One vector is turned by the same rotation once a tick. Each row is the vector after some number of ticks, and that number follows the row.
The counts run from 0 to 167.
12, -16, -24, -1, 1, -17, -20, 10, 13, -5, -6, 8, 6, -6, -7, -1, -12, 17, -14, 1, -24, -17, 0, -27, -25, -9, -13, -7, -1, 25, -7, 8, -27, 0, 0, -33, -18, -19, 5, 33, -4, -2, -12, -6, 3, -1, 16, 7, 15, 7, 5 : 24
-12, 16, 19, 3, 9, -10, 0, 7, 21, -19, 8, -26, 21, 15, -11, 18, -2, -3, 1, 9, -15, -32, -10, -30, -3, 5, -18, -9, 2, 0, -2, 26, -5, 4, 0, -16, -5, -14, -7, 18, -2, 2, -22, 5, -3, 10, 22, 13, -1, 19, -5 : 88
-7, 12, 1, -1, 7, 5, 18, -8, 24, -10, 24, -10, -6, 10, -6, 7, -14, 5, 11, 15, -17, -33, -10, -31, -10, 1, -6, -13, -5, 2, -1, 1, 5, 5, 15, -13, -12, -13, -12, 2, -7, 19, -30, -20, 5, 7, 33, 0, 10, 21, 6 : 82
-4, 6, 1, 7, -1, 12, -4, 8, 25, -20, 2, -23, 2, 26, -4, 7, -2, -13, -10, 14, -15, -16, 7, -25, -16, 12, -5, -14, -2, -9, -4, 22, -6, -1, 1, -16, -3, -4, -19, 15, 15, 6, -11, 8, 11, 3, 32, 16, 10, 26, 15 : 48
26, -7, -13, -2, 0, 3, -25, 15, -1, 0, -10, 6, 21, 0, 6, -15, -17, 16, -5, 4, -18, -4, -8, -11, -10, -11, -12, -13, 5, -5, 3, 5, -20, -17, 12, -25, -23, -1, -7, 25, -9, 10, -14, -7, 18, -4, 38, -4, 1, 20, 8 : 137
-10, 18, -13, 12, -2, 0, 2, 2, 39, -26, 22, -13, 9, 3, -1, 9, -3, 9, 8, 11, -25, 7, -26, -19, -7, -3, -3, -17, -16, -4, -9, 12, -1, -11, 9, -3, -11, 17, -4, 2, -16, 8, -36, -13, 17, 6, 26, -14, -4, 6, 3 : 75
2, 16, -9, -6, -10, -3, -10, 6, 41, -9, 11, -9, 3, -5, -16, 8, -4, 12, -7, 5, -13, -9, -8, -7, -5, -8, 14, -26, 6, 0, -8, 13, 0, -12, 8, -16, -18, 18, -1, 13, -11, 25, -13, -17, 4, 16, 39, -11, 10, 9, 5 : 115
-1, 3, 14, 10, 13, 12, -11, 6, 13, -7, 10, -15, 8, 18, -6, 20, -18, -1, -11, 11, -16, 3, -11, -36, -27, -8, -32, -12, 5, -6, -5, 19, 4, 17, 5, -15, -12, -14, 1, 8, 0, -4, -23, 6, 22, -1, 16, 18, 7, 20, -4 : 166
2, 6, 1, -13, 8, -5, -10, -11, 19, -3, 5, -7, -8, 10, -3, 7, -16, -6, -3, 3, -6, -28, 4, -13, -15, -4, 4, -11, 6, -3, -16, 3, -15, 5, 12, -34, -6, -6, -8, 26, -2, 11, -9, -21, 7, 9, 45, 15, 27, 26, -8 : 123
13, -14, -13, 19, -6, -7, -26, 19, 16, -16, 6, 2, 4, 21, -8, -11, -33, 4, -1, -4, -21, -1, 1, -27, -16, -15, 7, -3, -4, -3, 2, -1, -23, -12, 7, -12, -12, 6, -4, 21, -5, 11, -19, -15, 11, -16, 32, 12, -3, 21, -4 : 141
4, 14, -10, 13, -1, 4, -11, 4, 10, -22, 2, -18, 19, 23, -9, -4, 2, 3, -3, 10, -12, 9, -11, -13, -18, 8, -25, -26, 9, -1, -11, 23, -8, 4, 10, -15, -2, 0, -10, 20, 0, -12, -24, 19, 23, -20, 31, 0, -3, 21, -2 : 54
10, 6, -8, 0, -2, -13, -27, 2, 14, -7, 7, 4, 14, -1, 12, 10, -25, 9, -6, 1, -31, -30, -6, -28, 7, -21, 3, 17, -2, 3, -2, -5, -19, 0, 16, -17, -13, -6, 18, 25, -10, 10, -11, -19, 13, 6, 27, 1, -1, 5, -7 : 104
25, 0, 1, 8, -2, -15, -15, 16, 7, -10, 11, 2, 17, 19, -11, -1, -23, 21, 0, 13, -21, -27, 0, -20, -4, -19, -13, 0, -3, 18, 7, 8, -1, 5, 13, -12, -15, -10, 15, 13, -15, 17, -26, -6, 10, -15, 25, -10, -13, 5, -4 : 100
28, 4, -2, -5, 3, -13, -21, 19, 1, -3, 3, -1, 20, 11, -9, 7, -19, 23, -3, 14, -20, -28, -4, -14, 1, -12, -19, 3, -3, 23, 3, 10, -6, -5, 12, -12, -18, -13, 17, 19, -17, 15, -26, 1, 20, -10, 21, -14, -17, 11, -4 : 99
8, 19, -14, -19, -7, -2, -26, -3, 24, -22, 10, -7, 14, -1, 4, 5, -6, 3, -7, 9, -22, -3, -8, -14, -4, -11, 11, -12, 5, 4, -8, 22, -4, -1, -9, -12, 3, 11, 30, 15, -12, 23, -12, -20, 25, 15, 25, -14, 12, 3, 4 : 112
8, 15, 0, -18, 6, -4, -15, -7, 11, 2, -3, -14, -7, 13, 1, 13, -13, -10, -10, 6, -2, -26, 1, -14, -10, -6, 0, -7, 9, -2, -17, 4, -14, 7, 7, -29, -5, -11, -1, 32, -1, 4, -12, -8, 17, 8, 36, 13, 24, 29, -11 : 124
17, -4, -27, 20, 5, -10, -9, 10, 10, -5, 12, -2, 2, 15, -14, 2, -21, 17, -1, 11, -27, -8, -9, -27, -19, -13, -21, -11, -11, 6, -2, 5, -5, 8, 10, -5, -17, -15, -3, 10, 4, -2, -29, 12, 22, -16, 17, 3, -9, 25, 7 : 61
15, 12, -6, 1, -15, -23, -26, 9, 23, -2, 10, -15, 15, 8, 4, 17, -23, 2, -13, 0, -24, -18, 0, -28, 14, -17, 10, 7, -7, -2, 1, 8, -9, 2, -2, -13, -1, -5, 31, 35, -6, 11, -23, 2, 13, 6, 14, -2, -3, 2, -4 : 106
33, -7, -14, 6, -9, -4, -22, 18, 7, -3, -8, -4, 8, 21, 3, -16, -28, 5, -2, 5, -18, 6, 2, -15, -8, -8, -7, -8, 2, -2, 6, 3, -14, -9, 3, -15, -9, -5, 6, 30, -8, 7, -32, -2, 25, -22, 28, -3, -8, 19, 1 : 139
14, -16, -9, 11, -6, -13, -27, 16, 19, 0, -1, -3, 4, 0, -25, 11, -15, 18, -22, -2, -21, -13, 5, -20, -23, -17, -12, -18, 6, 15, 0, 9, -8, -3, 8, -25, -30, -11, 5, 24, -5, 5, -11, 5, 5, -7, 18, 7, 0, 11, -1 : 22
-10, 18, -2, -15, -5, -19, 2, 5, 29, -18, -11, -26, 2, 5, -4, 0, -11, 5, -14, 13, -16, -24, 3, -35, -13, 5, 6, -16, 21, -8, -3, 18, -10, 6, -6, -21, -6, 3, -16, 11, -11, 24, -14, -8, 2, 5, 33, 6, 3, 10, 3 : 9
4, 3, 9, -5, 0, 3, -7, 3, 26, -14, 3, -9, -5, 19, -11, 6, -14, -1, 0, 7, -1, -29, 5, -9, -17, -2, 7, -10, 8, -1, -12, 4, -6, 6, 17, -30, -14, -3, -5, 20, -7, 16, -10, -21, 0, 3, 43, 11, 23, 26, -8 : 122
9, 24, -3, -14, 10, 7, 8, -4, 16, -2, 30, -9, -4, 6, 2, 7, -10, 7, 3, 19, -21, -14, -8, -19, -9, 1, -15, -5, -22, 12, -14, 5, 9, -12, -4, 0, -8, -5, 0, 5, -12, 19, -36, -12, 32, 6, 28, -16, 5, 16, 0 : 79
17, 0, -13, 1, -4, -14, -28, 15, 18, 5, 0, -11, -2, 7, -24, 14, -14, 13, -25, 2, -18, -9, 1, -18, -26, -14, -13, -17, 11, 15, -7, 10, -5, 6, 2, -20, -20, -9, 7, 22, -4, 1, -15, 13, 18, -15, 15, 7, -3, 13, -16 : 21
4, 27, -15, -15, -10, -5, -21, 5, 36, -20, 4, -15, 5, 9, -9, 14, -6, 5, -12, 8, -17, -1, -6, -8, -3, -6, 18, -23, 11, 2, -6, 23, 2, -1, -2, -8, 1, 8, 25, 13, -16, 23, -16, -14, 22, 13, 22, -16, 2, 9, 1 : 113
10, -5, -23, 6, -8, -14, -29, 10, 13, -6, 1, 4, 14, -6, 13, -1, -8, 10, -13, 8, -18, 4, -8, -24, -4, -11, 8, -1, -4, -15, -25, 18, -21, -18, -2, -27, -6, 2, -3, 30, 0, 12, -17, -5, 11, 8, 28, -3, 18, -3, 11 : 31
18, 15, 5, -21, -6, 8, -8, 2, 15, 0, 6, -15, -4, 3, -3, 2, -8, 5, -2, 11, -10, -17, 7, 0, -4, 0, 2, -21, -4, 8, -7, 7, 6, -16, 5, -27, -19, -1, 14, 26, -13, 21, -23, -17, 12, 2, 40, -18, 16, 9, 2 : 118
-13, 0, 14, 10, 9, 9, -1, 6, 15, -7, 3, -11, -7, 19, -7, 17, -9, -9, 6, 4, -7, -3, -6, -20, -18, 1, -19, -2, -5, -5, -25, 5, -9, -8, 10, -27, -18, -14, -25, 27, -7, 0, -31, -6, 9, 3, 33, 17, 10, 25, -12 : 162
-4, 15, -20, 1, 0, 8, -2, 3, 26, -17, 5, -16, -13, 5, -12, -1, -10, -5, -6, 13, -24, 19, -5, -18, -21, 3, -1, -22, -5, -5, -3, 27, -2, -15, -21, -3, -8, 4, -2, 15, -4, 21, -26, -1, 21, 15, 24, -4, 5, 21, 17 : 153
-7, 4, -12, 6, -1, 18, -2, 10, 21, -13, 6, -6, -6, 3, -12, 2, -6, 4, 3, 11, -14, 8, -5, -18, -15, 3, -1, -18, 0, -14, -13, 19, 2, -21, -1, -17, -30, -4, -18, 14, -7, 31, -26, -8, 6, 21, 33, -1, 10, 22, 15 : 155
7, -12, -25, 10, -7, -11, -25, 13, 18, -9, 5, 6, 5, 15, 0, -6, -31, 1, 0, -13, -17, 4, -5, -20, -12, -12, 5, 5, -8, -5, -6, -7, -32, -9, -1, -13, -9, -1, -5, 29, -7, 12, -25, -15, 11, -5, 28, 12, 1, 26, -8 : 142
15, -12, -19, -7, 0, -3, -29, 13, 5, -13, -12, 5, 5, -5, 0, 8, -14, 11, -15, 6, -20, -13, 6, -25, -19, -5, -8, 2, 0, 18, -6, 10, -21, -2, 0, -37, -18, -26, 18, 34, 0, 7, -15, -2, 13, 1, 10, -1, 9, 8, 11 : 25
3, -1, -15, 18, -16, 12, -23, 9, 33, -11, 16, -13, 7, 9, -3, 9, -21, -3, -12, -12, -20, 19, -12, -29, -11, -11, 10, -21, 5, -16, 1, 10, -4, -5, -4, -12, -9, -12, 11, 26, 6, 11, -26, -1, 12, 8, 8, 6, 5, 18, 2 : 147
-1, 3, -7, 19, -1, 9, -13, 13, 19, -24, 0, -10, 21, 21, -15, 2, 5, 6, 2, 5, -13, 5, -14, -11, -23, 3, -26, -21, 5, 3, -9, 19, -9, -5, 18, -16, -14, 6, -13, 16, -1, -9, -22, 9, 14, -17, 32, 7, -6, 21, -2 : 55
-4, 9, 8, 14, 10, -2, 2, -2, 18, -14, 6, -24, -20, 22, -12, -2, -17, -11, 8, 18, -19, 7, 1, -20, -20, 1, -9, -12, -7, -9, -12, 11, 3, 1, 3, -19, -13, -1, -17, 17, -10, 4, -38, -10, 17, -16, 37, 7, 8, 17, -5 : 160
-1, 10, 7, -16, -3, -18, 0, 7, 45, -1, 12, -21, 3, -1, -7, 18, -22, 8, -13, 9, -15, -8, -6, -30, -16, -10, 4, -24, -9, 4, -4, -5, -4, -2, -7, -12, -9, -2, 8, 12, -19, 18, -32, -18, 13, 8, 8, -2, 9, 14, -17 : 2
8, 15, -9, -23, -11, 0, -7, 1, 22, 4, 7, -9, 0, -3, -5, 3, -6, 11, -2, 9, -3, -12, -5, 4, -1, 1, 6, -26, -2, 5, -14, 7, -4, -20, 9, -29, -16, -2, 6, 30, -16, 21, -25, -16, 14, 12, 35, -16, 14, 16, -1 : 117
9, -4, -26, 9, 5, -5, -13, 4, 5, -13, 2, -3, 4, 5, 16, 6, -18, -1, 0, 10, -33, -7, -8, -35, -4, -2, -12, 15, -20, 6, -2, 2, -21, -2, 10, -15, -8, -18, 10, 31, 7, -9, -33, 2, 24, -4, 14, 0, -5, 17, 10 : 65
-3, 9, -21, 9, 1, 11, -17, -2, 12, -21, 21, 2, 27, -6, 18, 5, -7, 9, 5, 6, -27, 6, -25, -30, 5, -7, -8, 5, -11, -13, -13, 17, -8, -13, 1, -8, -3, -4, 5, 14, -4, 13, -27, -5, 21, 22, 22, -11, 5, 1, 14 : 71
-2, 17, -13, -7, 5, 16, 6, -5, 6, -8, 2, -10, -14, 1, 4, -6, -10, -4, 9, 19, -14, 12, -4, -10, -10, 3, -11, -15, 5, -13, -19, 14, -2, -15, -1, -28, -20, -15, -12, 25, -7, 16, -32, -9, 22, 7, 35, -6, 15, 19, 7 : 157
6, -12, -18, 28, 4, 7, -10, 10, 10, -18, 11, 7, 9, 2, 0, 5, -19, 17, 7, 4, -28, -13, -13, -32, -14, -11, -16, 2, -10, 6, 2, -4, -17, 1, 24, -19, -26, -18, -5, 17, 2, -2, -23, -2, 8, 1, 24, 5, -3, 17, 15 : 63
7, 7, -3, -8, 0, 1, -30, 3, 6, -2, -2, 1, 5, -2, -7, 7, -11, 11, -23, -1, -18, -17, -3, -14, -24, -11, -20, -4, 18, 15, -17, 10, -7, -1, 9, -24, -22, 3, 2, 21, -13, 4, 0, -1, 36, -14, 34, 9, 3, 10, -21 : 19
5, 5, -2, 7, -11, -22, -25, 8, 36, -18, 20, -11, 26, 3, -5, 8, -12, 5, -6, -7, -24, -19, -13, -28, 5, -15, 10, -10, -5, -6, 2, 15, -8, -6, -6, -13, -1, 3, 18, 21, -9, 10, -17, -15, -8, 14, 15, -3, 12, 1, 0 : 108
0, 20, 14, -17, -5, -6, -13, 2, 2, -5, -9, -21, 18, -2, 6, -9, -5, 5, -15, 7, -15, -20, 4, -20, -2, 5, -13, -12, 16, -5, -13, 21, -7, -14, -8, -30, -10, -3, -13, 26, -15, 12, -7, -1, 13, 0, 46, 1, 10, 5, -9 : 12
7, 16, -8, 11, 1, 10, -12, -4, 3, -17, 3, -16, 21, 15, 3, -9, -1, -3, -7, 9, -19, 7, -11, -18, -14, 7, -31, -21, 10, -11, -9, 27, -7, 2, 3, -21, -3, 0, -11, 20, 4, -12, -19, 15, 29, -14, 39, -2, 8, 14, 5 : 53
14, 0, -23, 3, -9, 1, -29, 9, 11, -8, -5, -6, 15, 0, 15, 4, -6, 8, -16, 10, -14, 13, -3, -19, 2, -6, 9, -4, -2, -18, -27, 22, -16, -19, -1, -25, -4, -2, 6, 34, -2, 10, -27, -2, 23, 4, 22, -13, 16, -5, 7 : 32
19, 3, -11, 8, 16, 15, -19, 13, -4, -5, 5, 6, 8, 9, -9, 5, -14, 7, -5, 15, -21, -6, -11, -14, -17, -10, -30, -2, -8, 16, -9, 7, -3, -9, 15, -7, -22, -5, 0, 12, 3, 0, -19, 16, 38, -11, 27, 0, -10, 24, 6 : 59
2, 3, -4, -11, 0, 21, 0, -7, 16, -14, 3, -10, -7, 8, 14, -5, -10, -9, -11, 14, -23, -16, 8, -29, -22, 14, -9, -13, -12, 4, -9, 0, -10, -8, 1, -31, -2, -9, -2, 19, 12, 2, -13, -15, 24, 3, 32, 2, 19, 18, 20 : 45
20, 9, 17, -7, 2, -5, -23, -3, 19, 0, -1, -22, 11, 14, -4, 12, -14, -12, -21, 6, -11, -18, 0, -18, -14, -12, -5, -26, 10, -9, 0, 21, -1, 13, 4, -25, -8, -5, 5, 23, 3, -3, -6, 1, 14, 0, 35, 15, 26, 22, -5 : 126
